In the rows, zero is written as 128.
One turn sends every row of this set to another row. A few are shown first. Where does it send the rows asked after them?
togu: [129 137 127 137 142 115 119 153 140 125  66 133 122 135 134 135  93 122
 140 132 130 113 138 133 145 122 132 116 126 140 129 123 144 140 125  66]
firis: [110 130 113 146 138 118 125 133 126 138 127 122 117 147  91 137  92 127
  75 124 136 137 136 137 165 116 123 141 123 112 112 114 140 134 128 170]
pap: [128 127 120 144 126 127 128 156 133 128 116 121 118 127 134 131 173 119
 149 129 134 111 138 138 175 115 127 110 119  85 123 134 104 126 120 152]
tatil: [128 124 134 121 147 137 126 131 149 133 158 145 140 116 121 122 146 111
 154  79 131 127 122 133  96 128 120 102 149 138 130 145 120 112 114  86]
Vam: [149 123 124 130 122 116 122 133 109 122 163 141 112 105 106 142 151 128
 106 117 121 143 147 144  73 127 130 138 114 163 132 112 158 141 130 118]
vuv: [122 115 127 142 101 129 118 103 120 123 140 136 119 119 179 132  98 122
 136 150 128 124 139 120 123 125 122 135 140  78 115 124 140 132 124  89]
dazi: [115 120 131 146 132 128 147 170 126 137 117 114 120 136 127 121 161 112
 126 142 153 105 119 122 166 107 113 107 121 101 119 144 132 131 101 127]
fim: [133 117 134 134 137 134 125 147 159 130 164 125 119 120 115 122 140 118
 155  89 137 140 123 136  88 115 118  96 143 125 134 135 122 120 120  85]
Pel: [ 94 112 131 122 115 122 139 155 138 138 123 130 146 131 112 133 159 110
 128 124 142  90 129 133 174 130 116 119 123 117 119 147 111 131  98 143]
Gad: [118 132 128 133 144 148 125 128 138 138 168 140 140 118 121 133 149 113
 160  79 134 136 126 125  99 137 146  95 135 131 121 132 130 129 122  90]
fegar: [110 124 121 128 131 119 114 142 148 131  79 133 147 135 124 154  92 124
 138 121 122 100 141 141 151 138 138 124 118 156 125 114 125 142 126  76]
dul: [128 124 123 146 116 125 113 113 122 115 143 146 150 121 175 146  88 127
 129 135 113  85 151 132 125 115 104 119 133  89 108 139 140 126 120 107]
lidoz: [131 130 122 139 134 117 104 143 154 121  68 129 117 135 139 147 105 132
 157 125 119 128 148 146 150 130 137 123 119 129 134 106 120 135 145  85]
Vora: [120 117 129 124 124 120 122  91 126 124 136 112 104 118 114 126 137 117
 141 158 141 114 118 123  92  94 125 138 152 121 135 115 143 129 129 179]
risez: [127 131 128 139 136 134 117 145 151 125 172 133 126 118 113 135 143 124
 170  75 129 139 140 135  98 125 129  85 130 121 126 131 128 131 127 100]
lidep: [113 134 125 128 137 159  97 117 150 120 107 159 118 105 114 130 105 127
 113 114 118 133 133 117 134 161 148 147 126 168 130 129  93 127 145 136]
des: [122 119 119 134 133 141 116 151 147 125 122 136 119 115  96 126  76 121
  87 131 129 103 124 113 121 121 124 130 132 183 121 142 114 139 123 109]
sak: [157 135  97 146 141 121 113 162 137 110 131 131  93 128 108 132  88 106
 128 134 108 120 144 116 145 101 114 120 135 159 102 130 139 146 154 112]
zopif: [ 96 108 142 154 109 144 117 112 130 126 146 132 145 131 170 145  86 141
 113 141 134 109 135 118 116 135 110 126 115  97 118 127 146 132 119 102]
Labef: [102 118 146 134  99 123 104 104 141 108 135 153 131 118 167 140  96 134
 139 129 117 119 154 134 126 145  99 136 128  85 124 135 137 124 126 119]
buso: [130 153 102 148 155 121 126 124 104 137 115 139 125 135 106 132 100 120
  81 123 131 124 139 136 169 112 141 134 132 104 109 122 142 130 123 168]
metut: [131 139 101 131 140 119 127 110 112 142 110 138 112 131 108 121 108 110
  85 131 133 139 127 141 165 116 144 157 150 100 116 117 119 123 124 156]
zabit: [160 121 124 126 124 116 116 127 116 119 154 144 116 102 111 139 153 128
 106 113 114 137 147 156  71 125 122 142 120 163 138 117 139 130 131 124]
Zokik: [154 129 123 128 136 119 122 127 104 122 158 152 124 108 115 145 159 123
 113 110 111 137 150 148  82 133 123 138 115 167 126 116 157 134 138 125]
Fug: [114 134 121 129 125 109 122 123 131 132 110 138 103 129  89 119  96 123
  79 124 139 143 136 143 159 122 125 153 141 102 126 126 127 126 118 167]
zomat: [ 95 126 130 134 107 138 133 147 129 139 116 126 123 115 121 127 169 123
 132 132 155 116 128 123 162 136 155 119 119  92 129 135 104 141 102 140]
das: [105 124 129 134 145 135 129  92 111 131 144 117 132 128 117 140 138 118
 132 148 140 104 120 113 101 107 127 128 135 137 122 113 166 136 129 184]
nane: [103 124 134 125 124 118 118  97 129 117 144 121 117 120 105 138 134 124
 145 141 135 108 137 125  99 106 117 129 136 126 130 119 159 137 131 198]
fafe: [157 126 125 131 138 127 122 122 104 125 150 147 117 103 121 135 159 125
 101 117 121 143 137 145  71 130 128 143 120 162 135 116 148 127 131 115]
vevi: [129 129 125 126 148 124 123  89 113 124 131 127 126 118 124 129 140 112
 139 148 132  92 121 124  99  92 120 131 154 131 127 125 149 122 126 185]
vumo: [142 152 109 148 147 149 101 133 129 110 111 150  79 115 128 126 115 117
 143 128 114 159 144 107 146 139 152 132 125 140 116 119 133 142 165 125]
Dop: [107 140 132 138 123 129 104 141 149 123  69 135 126 121 126 145  95 142
 141 121 133 121 146 135 138 145 158 118 111 134 138 112 124 146 128  84]

lidep goes to des
dul goes to vuv
Gad goes to tatil
Now find these:
fafe goes to zabit
fegar goes to togu
pap goes to zomat
Fug goes to firis
vevi goes to Vora

One turn sends every row of this set to another row. A few are shown first. Where does it send the rows asked after them?
Dedi: [123 143 148 121 137 157 154 138 100 166 146 177 126 123 127 138 117 106
 130 120 144 147  93 175 164 135 128 130  97 100 103 118 138 130 108 104
 112 136 136 111 109 133 144 156  90 121 127 133]
Vap: [133 119 133 154 115 126 115  98 110 138 131 121 158 119 133  98 134 125
 133  88 148 135 129 123 149  98 127 153 155 113 136 140 135 113  91 107
 114 114 108 120  97 126 128 147 120 168 100 139]
ginom: [133 147 121  92 106 135 159 135  76 145 120 168 102 114 106 130 142 122
 148 127 146 140  80 159 166 122 129 130  98 140 131 128 143 117 120 122
 115 142 136 117 116 116 132 152  78 129 141 149]
bov: [119 144 130 152 116 127 113  96 127 135 140 136 142 110 115 122 128 131
 134 101 155 141 128 108 162 103 141 143 171 124 132 138 135 117  98 126
 117 108 125 136 100 111 114 154 136 175 102 139]
savok: [156 125 143 137 121 139 149 123 133 118 138 140 129 118  82 121 112 137
 105 123 141 131 119  81 119  72 103 106  97 140 107 138 195 117 122 132
  89 146 119 130 116 142 119 117 112 151 132 111]
Poz: [143 155 119 119 139 167 163 152 105 143 125 160 114 113 118 153 139 104
 128 144 140 155  59 168 157 112 133 133  96 135 111 117 123 120 111 118
 110 138 125 116  97 107 134 133  81 129 144 123]
zulor: [140 143 119 133 111 130 110  90 127 147 144 150 151 106 129 112 114 131
 117 102 154 147 121 108 139  98 145 142 138 125 129 150 126 102  89 121
  91 108 115 130 108 120 109 115 135 180  98 134]
fef: [162 114 154 126 137 143 149 126 142 136 129 123 116 110  83 120 106 131
 107 119 151 147 125  95 134  65 118 116 104 150 129 147 169 108 129 141
  71 150 133 136 100 141 110 133 128 143 127 131]
laz: [147 152 121  93 135 161 185 106 109 118 127 139 110 134 133 150 133 104
 144 123 111 123 103 145 130 107 121 123 112 160 161 103 143 115 140 154
 152 133 153 113 115 134 140 132  88 133 128 134]
kur: [150 146 135 109 152 152 173 122 120 136 128 130 121 125 130 155 114  85
 107 128 107 120  79 140 133 123 113 121 130 132 148 130 144 120  91 167
 136 135 132 113 123 143 148 136  78 144 132 168]
pimak: [114 146 157 130 134 173 118 123 143 160 104 122 143 119 132 122 127 132
 106 158  98 146 135 136 123 111 134 130 132 163 143 152 159  79 139 108
 105 128 119 125 112 103 143 134 144 123 100 106]
bazo: [134 125 133  86 105 157 162 142 107 123 124 166 139 139 133 141 130 119
 152 132 104 122 106 139 157 104 129 148 136 142 128 135 137 152 138 130
 115 107 178 133 109  98 144 150  69 118 117 119]
lale: [140 121 128 108 122 139 163 148 116 115 127 154 128 138 112 157 122 106
 120 122  93 140  82 143 157 132 118 139 134 132 127 135 116 164 121 125
 106 117 165 133  82 108 120 134  83 124 146 107]
Getu: [123 138 138 129 132 173 132 126 129 168  97 127 144 116 144 128 129 132
 107 148 103 137 145 121  96 130 122 110 125 142 130 140 170 102 127  99
  99 128 114 128 126  85 125 140 132 122 102  94]
lamol: [138 146 131 110 133 161 180  96 112 143 131 146 122 134 133 137 126 100
 136 116 113 114  83 132 127 130 112 114 127 141 151 104 122 119 131 152
 152 122 139 107 118 129 145 128  59 151 126 142]
Seki: [144 129 157 136 138 145 140 108 146 131 124 128 138 115  92 112 102 137
 118 131 150 143 104  85 106  94 107 117 104 162 126 160 167 104 119 130
  84 158 129 154 110 149 117 110 113 155 109 117]
sakuz: [135 137 136 153 118 135 113  74 132 126 139 137 153 112 123 119 144 133
 124  95 128 150 138  92 123 114 145 136 163 113 119 145 142 105 106 118
 110 116 114 123 110 111 113 144 122 160  90 120]
Panif: [107 140 146 118 128 165 118 119 140 157 118 136 163 117 122 116 116 135
 113 140 111 149 127 116  92 114 137 136 132 136 149 149 139  99 115 109
 107 149 121 141 126  85 129 138 157 126  99  89]
rufat: [168 129 153 145 125 133 139 111 137 127 132 141 150  97  85 113 110 129
 110 113 151 144 137  99 122  80 119 121 112 124 109 153 183 121 120 125
  64 155 116 139 121 140 123 131 121 138 124 114]
redom: [126 135 156 130 128 183 131 124 136 178  91 126 136 127 137  89 141 116
 104 152 104 157 139 124 106 104 128 142 136 148 136 152 151 105 122 101
 114 135 120 110 127 107 144 142 137 129 111  98]
pavob: [145 144 120  91 113 170 160 134  78 156 123 188 117 114 112 129 117 111
 130 146 137 131  78 159 162 129 124 130  96 120 124 132 136 111 118 114
 120 140 124 100 116 115 142 141  88 129 142 126]
rasag: [128 138 110 142 105 128 119  90 119 129 145 137 154  98 134 120 152 125
 126 105 142 135 125  98 151 119 143 149 153 109 121 130 154 108  87 136
 106 115 102 122  99 106 116 134 114 166  95 128]
kisog: [148 142 149 135 132 171 120 114 134 153  96 120 132 112 132 122 114 135
 108 147 112 143 137 112  97 121 132 120 135 137 135 163 171  82 119 108
 103 143  93 122 137  97 139 131 138 128 110 108]
bir: [138 109 131 102 108 157 172 131  93 125 136 168 157 133 108 138 118 111
 128 134 102 120  96 130 138 112 130 141 132 124 134 136 129 156 128 143
 111 135 176 134  93 117 133 144  60 110 132 112]
darem: [168 106 155 129 136 160 152 131 123 136 123 129 136 114  83 114 123 119
 116 109 138 152 111  97 130  62 102 113 126 141 138 159 184 115 113 128
  91 159 128 131 116 165 113 124 124 148 122 118]
Tas: [131 170 140 102 156 152 181 137 122 127 141 129 116 133 120 154 126 103
 118 125 110 122  90 134 138 123 117 134 119 145 144 113 115 131 115 137
 156 103 122 118 104 123 141 120  72 132 129 129]
Vudus: [136 120 143 119 126 166 160 122 111 130 145 159 128 164 116 141 124 111
 116 144  73 131  85 122 134 112 144 145 138 131 104 139 133 143 113 119
 128 138 178 112  86 116 136 146  81 118 138 120]

kisog goes to rufat
Seki goes to zulor
bazo goes to laz
Now find these:
pavob goes to bir
savok goes to rasag
Tas goes to Poz
fef goes to bov
Vap goes to redom
kur goes to Dedi

One turn sends every row of this set to another row. A few are shown first. Where does it send the rows asked after them?
Fomep: [165 151 136 112 129 119  96 159 132 115 162 118 134 127]
botal: [110 174 133  89 136 119 145 168 125 123 126 105 129 156]
tabo: [122 160 122  93 106  82 147 157 144 142 142 120 136 127]
les: [122 130 139 103 142 105 131 177 118 108 164 159 134 140]
melo: [124 140 150 127 136 155 143 152 146 109 169 128 146 102]
gev: [112 152 114 101 131  87 141 166 148 101 105 140 102 126]
diz: [117 155 131 118 173 118 148 184 141 105 117 145 128 151]
Zofin: [147 146 103  90 124 115 146 176 131  81 127 125 129 146]
fonik: [126  90 138 131 130 133 139 164 132 120 126 138 142  99]
Tif: [120 145 157 132 130 118 154 129 164  97 134 155 155 131]
zovu: [124 154 139 113  89 120 121 184 155 118 143 125 161 111]
gat: [128 131 148 136 106 122 113 154 111  93 100 138 135 136]
Kas: [121 114 137 111 126 139 135 118 107 111 113 130 149 133]
madur: [105 133 151  99 107 110 141 127 144 127 133 120 165 143]
rop: [117 169 150 131 130 132 125 153 136  89 126 155 138 162]
Mov: [148 154 119 108 163 144 106 150 165 113 133 133 154 115]
led: [122 167 121 129 137 134 124 162 143 115 134 181 138 106]
porap: [130 148 115 102 104 112 159 144 162  94 128 110 110 110]
nin: [ 94 158 117  91 155 114 124 141 130 138 119 124 121 108]
fino: [142 142 146 112 112 105 166 173 115 116 125  99 133 142]
ler: [114 144 117 111 136 153 123 171 122 145 113 145 165 128]
nen: [ 97 123 115  73 133 121 125 159 155 114 148 135 150 120]
vedat: [ 92 137 128 109 112 120 109 132 136 127  95 137 144 130]
lufi: [165 127 125 133 135 124 105 140 144 125 144 134 120 101]
ril: [118 149 131 110 150  97 165 152 140 127  91 142 142 106]
lemam: [152 130 131 131 156 114 107 156 133 154 129 147 140 127]
bal: [159 132 141 125 145 139 119 168 162 128 135 108 167 125]
buz: [144 124 107  99 147 124 106 154 149 144 143 130 135 153]
pek: [121 149 142 136 115 128 150 162 161 130 151  97 111 129]
fitul: [139 129 108 120  91 140 117 177 125 108 143 138 120 132]
sibet: [132 126 134 111 120 117 137 134 129  68 132 152 130 146]
fabop: [104 159 145 128  99 141 125 133 169 113 130 123 141 139]
lil: [126 169 118 106 158 145 167 139 122 117 126 130 122 139]
Nuf: [129 160 162 144 132 112 160 170 135 120 107 117 130 110]
medi: [140 150 126 116 140 138 149 144 104 129 106 114 150  95]
misa: [137 126 137 120 122 118 131 177 126  88 109  99 120 100]
Febi: [123 146 117 124 129 156 150 143 141 112 108 104 105 114]
gek: [151 153 134  99 153  96  99 163 152 108 144 143 153 116]
sogo: [150 116 118 112 123 111 106 170 177 127 129 119 144 130]
koref: [141 153 121 144 143 134 174 154 165 122 123 146 132 118]

lemam goes to buz
diz goes to Zofin
Now find these:
zovu goes to melo
fino goes to Febi
Tif goes to rop

